Here is a table of points, one per row:
Array([1.7, 0.7, -0.1, -1.0, -1.5, 1.1, 0.2, 0.9, -1.0, -0.5, -1.4, 0.7,
       1.2, -0.4, 0.2, -1.1, 1.3, -1.2, -0.6, -1.3, -0.2, -0.1, 0.9, -1.9])
Array([-1.2, -0.4, -0.6, 0.0, 0.4, -0.9, -1.4, 0.4, -0.7, -1.4, -0.1, -0.5,
       0.7, -0.5, 0.1, -2.1, -0.7, 1.2, 0.9, 0.5, -1.5, -0.7, 0.8, -1.1])
Array([-0.3, -1.8, 1.2, -0.5, 1.6, 0.5, -0.8, 1.1, 1.2, -0.2, 0.3, 0.2,
       0.6, -1.2, -0.3, -0.8, -0.1, 0.1, 0.2, -0.6, 2.6, -0.7, -1.5, -0.5])
Array([-2.1, 1.7, -1.3, -0.9, 1.6, -0.7, -0.3, -1.0, -0.8, 0.1, 1.1, 1.6,
       -0.8, -0.5, -0.4, 0.2, 0.0, 1.3, 0.3, -2.4, 0.2, -0.7, 0.6, -0.2])
Array([0.6, -1.1, 0.2, -0.2, 1.8, 2.3, 1.2, -0.9, -0.1, 0.4, 0.5, -0.2,
       0.6, 0.3, -2.2, 0.4, 0.4, -0.5, -0.2, -1.0, -1.0, -1.0, 0.1, 0.2])
Array([2.0, 0.6, -0.4, 1.5, 1.2, 0.6, -2.8, 0.6, -1.3, 0.0, -0.3, 0.5,
       -0.7, 0.9, -0.3, -0.3, 0.6, 0.1, 0.0, -0.5, 0.6, 0.8, -0.3, -0.4])
Array([-0.1, -0.2, 2.3, 0.0, -0.1, -1.5, 0.5, 0.6, 0.9, 0.2, 0.5, 0.9,
       -0.4, 0.1, 0.7, -0.6, 1.3, -1.7, -0.5, -0.4, 0.4, 0.9, -0.7, 0.1])
Array([-0.2, 2.5, 1.7, -1.4, -0.1, 0.5, 1.2, 0.8, -0.8, 0.4, 1.5, 0.1,
       -1.8, 1.6, -0.4, -0.9, -0.9, 0.9, -0.7, 1.6, 1.0, -0.2, -0.3, -0.8])
Array([-0.4, -1.3, 0.3, -0.2, -1.1, -0.9, 0.7, -0.4, -0.5, 0.2, 0.6, 0.0,
       -0.5, 0.8, -1.6, -1.9, -2.0, -0.9, 0.9, -0.8, -0.8, 2.5, 0.2, -0.3])
Array([-1.1, -1.3, -1.6, 1.3, -0.4, 0.4, 0.2, 0.9, -1.8, 0.3, 0.6, 2.0,
       1.1, 0.5, 0.6, 1.1, -0.2, -0.1, -0.3, 0.1, 1.3, 1.4, -1.1, 1.3])
Array([1.3, -0.6, -1.4, 0.6, -1.2, 0.0, 0.2, -1.5, 0.8, -0.7, -0.4, 1.8,
       -1.3, 0.7, -1.1, 0.4, -1.2, 0.0, 0.5, 0.2, -0.2, -0.7, -0.2, -0.8])
Array([-1.1, -0.1, 0.2, 0.9, -0.9, 1.6, 0.6, -0.3, 0.3, 1.9, -1.1, -1.4,
       0.2, 0.5, -0.5, -0.3, 0.5, 1.3, 1.2, -0.4, -0.1, -0.5, 0.6, 1.2])
Array([0.5, 1.5, 0.8, 1.8, 0.6, -0.7, -0.6, 0.8, 1.5, -0.7, -0.3, -0.4,
       -0.3, 0.9, -0.7, 0.7, -0.1, -1.0, 0.9, -0.5, -0.4, -1.1, 0.4, 0.9])
Array([1.5, 2.0, 0.6, -0.5, -0.7, 0.0, 1.4, -0.6, 0.7, 0.1, 0.1, 1.1,
       2.7, -1.2, 0.1, -1.1, -0.2, 1.2, 1.5, 1.0, 0.8, -0.3, -2.4, 0.5])
Array([-0.3, 0.5, -0.5, 0.4, 0.2, -2.2, -0.3, -0.1, 0.0, 2.2, 0.1, -1.7,
       1.3, 0.9, -1.2, 0.2, 1.2, -0.8, 0.4, -0.4, 1.0, 1.0, 0.8, -0.6])
Array([-0.8, 0.3, -0.3, -0.5, 1.3, 0.1, -0.9, -1.8, 1.0, -0.1, -1.2, -0.5,
       1.7, 0.7, -0.7, 1.2, -1.5, -0.5, -2.1, 1.0, -0.2, 1.0, -0.9, -1.8])
Array([1.4, 0.0, -0.6, -0.8, -1.2, 0.1, -2.1, 0.1, 0.1, -0.2, 0.1, -1.9,
       0.1, 0.4, -0.3, 0.2, -0.5, 1.5, -1.2, 0.2, 0.4, 0.2, -0.4, 2.1])
Array([-0.6, -0.5, 2.8, -0.2, -1.6, 0.2, -1.6, -1.1, -1.3, 0.1, 0.4, 0.2,
       0.8, -1.1, 0.1, 2.5, 0.2, 0.3, 0.3, -0.4, -0.8, -0.4, 0.5, 0.1])
Array([-1.0, 0.4, -1.8, -0.9, -0.5, 0.4, 0.1, 3.0, 0.8, -0.6, -0.2, -0.6,
       0.2, 1.0, -0.6, 1.8, 0.6, -0.6, 0.9, -0.1, -1.1, 0.3, -1.1, 0.3])
Array([0.6, 0.2, -1.1, -0.2, -1.1, 0.3, 0.0, -1.5, 1.4, 0.1, 2.0, -1.1,
       -0.2, 0.3, 1.5, 0.3, -0.5, -0.5, -0.5, -2.7, 0.6, -0.5, -0.1, 0.0])
Array([-1.3, 0.8, 0.3, 3.7, 0.1, 0.5, 0.7, 0.2, -0.4, 0.0, -0.7, 0.3,
       0.8, 1.0, 0.3, -0.1, 0.3, 1.3, -1.5, -0.3, -0.2, 0.4, 0.1, 0.5])
Array([-0.3, -0.7, 1.0, -0.1, -1.2, -0.9, -0.6, 0.2, 1.2, -0.5, -0.3, 0.7,
       -1.4, -0.1, -0.1, 1.6, -1.4, 0.5, -0.6, -0.1, -0.7, -0.2, 0.5, -0.4])
Array([-0.8, 0.6, -0.6, -0.2, -0.3, 1.5, 0.0, 0.1, 1.7, -1.0, 2.8, 0.2,
       0.5, -0.9, 0.8, -0.6, 1.6, -0.4, -1.3, 1.9, -1.1, 1.0, 1.1, -0.3])
Array([-0.2, 0.5, 0.2, -0.8, 0.1, 1.4, -0.7, -0.3, -1.4, 0.4, 0.3, 0.5,
       0.2, 0.4, -1.0, 1.1, 0.2, -0.9, 1.5, 0.8, 0.3, 0.4, 0.9, 1.1])
Array([0.0, 0.4, -1.3, 0.1, -0.1, -0.1, 0.1, 0.7, 0.3, 2.2, -1.4, 0.4,
       -1.7, -2.7, -1.3, -0.2, 0.1, 0.2, -1.3, 0.3, 0.4, 0.8, 0.2, 0.9])
Array([0.3, -0.7, -1.2, 1.2, -0.4, -0.6, -0.3, -0.3, -0.7, 1.2, 1.4, -0.5,
       -0.1, -0.9, 0.7, 0.3, -0.9, -1.4, 0.7, 2.1, 0.1, -2.2, 0.7, -1.0])
There is one direction along which these points spread out most. Take the direction at right angles to it along which they spread out most. Go by this last direction. How far along it is each point below, from 0 to 99? The average is 50, and the first point in the table lies past the average. One standard deviation of the points above along it is 16.
Array([0.0, -0.1, 0.4, -0.6, 0.2, 0.3, -0.6, 0.5, 1.2, 1.8, -0.8, 1.3,
       -0.3, -0.4, 1.8, -0.8, -0.2, 0.6, 0.8, 0.0, -2.6, -0.2, -0.9, -0.6]) 46
Array([0.6, -0.7, 0.1, -1.1, 0.2, -1.9, 1.0, -0.4, 1.1, -1.4, -0.8, 1.6,
       1.1, 0.4, -0.2, -0.5, 1.6, 1.0, -0.5, 0.9, 0.9, -0.8, 2.0, 1.4]) 54
Array([-0.5, 0.1, -0.5, -0.7, -0.2, -1.9, 0.6, -0.7, -2.1, -0.3, -0.8, -0.9,
       -0.3, 0.1, 0.3, 0.3, 0.8, -0.9, -1.2, 0.1, -1.5, -1.7, -2.3, 0.4]) 45
Array([-0.9, 0.0, 0.2, -0.8, 0.0, 1.1, 0.7, -0.1, -0.1, -0.9, -2.3, -0.5,
       -0.3, 0.3, 2.3, -0.2, -0.4, -0.6, 0.6, 0.2, 2.2, -0.4, 1.1, -0.7]) 52
Array([-0.5, -0.7, -0.1, 0.4, -0.1, 0.2, -0.4, -2.3, 0.1, -1.7, -0.5, -1.0,
       -2.4, -0.6, -0.1, -0.8, 2.4, -0.2, 1.2, 0.8, 0.1, 0.9, -1.2, 0.1]) 44
Array([-0.4, -1.9, 0.4, -0.2, -0.4, 0.4, 0.5, 1.0, -0.5, -0.1, 0.5, -0.3,
       -0.5, 0.6, -0.4, -1.3, -0.1, 0.5, -1.7, -0.3, 0.3, -2.1, 0.0, -0.2]) 45
Array([2.4, -1.2, 0.4, -0.8, 2.3, -0.6, 1.8, 0.1, -0.4, 1.1, 0.7, -0.2,
       -0.5, 1.2, 2.6, 0.9, 0.5, 2.0, 0.5, 0.6, -1.0, 1.4, 0.5, -0.3]) 53
Array([0.3, 0.5, 0.3, 0.1, 1.7, 0.1, 0.1, -0.1, -0.6, -0.8, -0.3, -0.6,
       0.1, -1.4, 0.7, -0.8, -2.2, -2.1, -0.6, -0.4, -0.9, 0.3, 0.7, 2.8]) 47
Array([1.0, 0.2, 0.7, 1.0, 0.3, -0.4, 1.9, 1.4, -0.4, -1.5, 0.3, -1.4,
       -0.3, -2.3, -0.3, 1.2, -0.1, 1.0, 0.4, -0.2, 0.5, 0.6, 0.0, -1.8]) 52
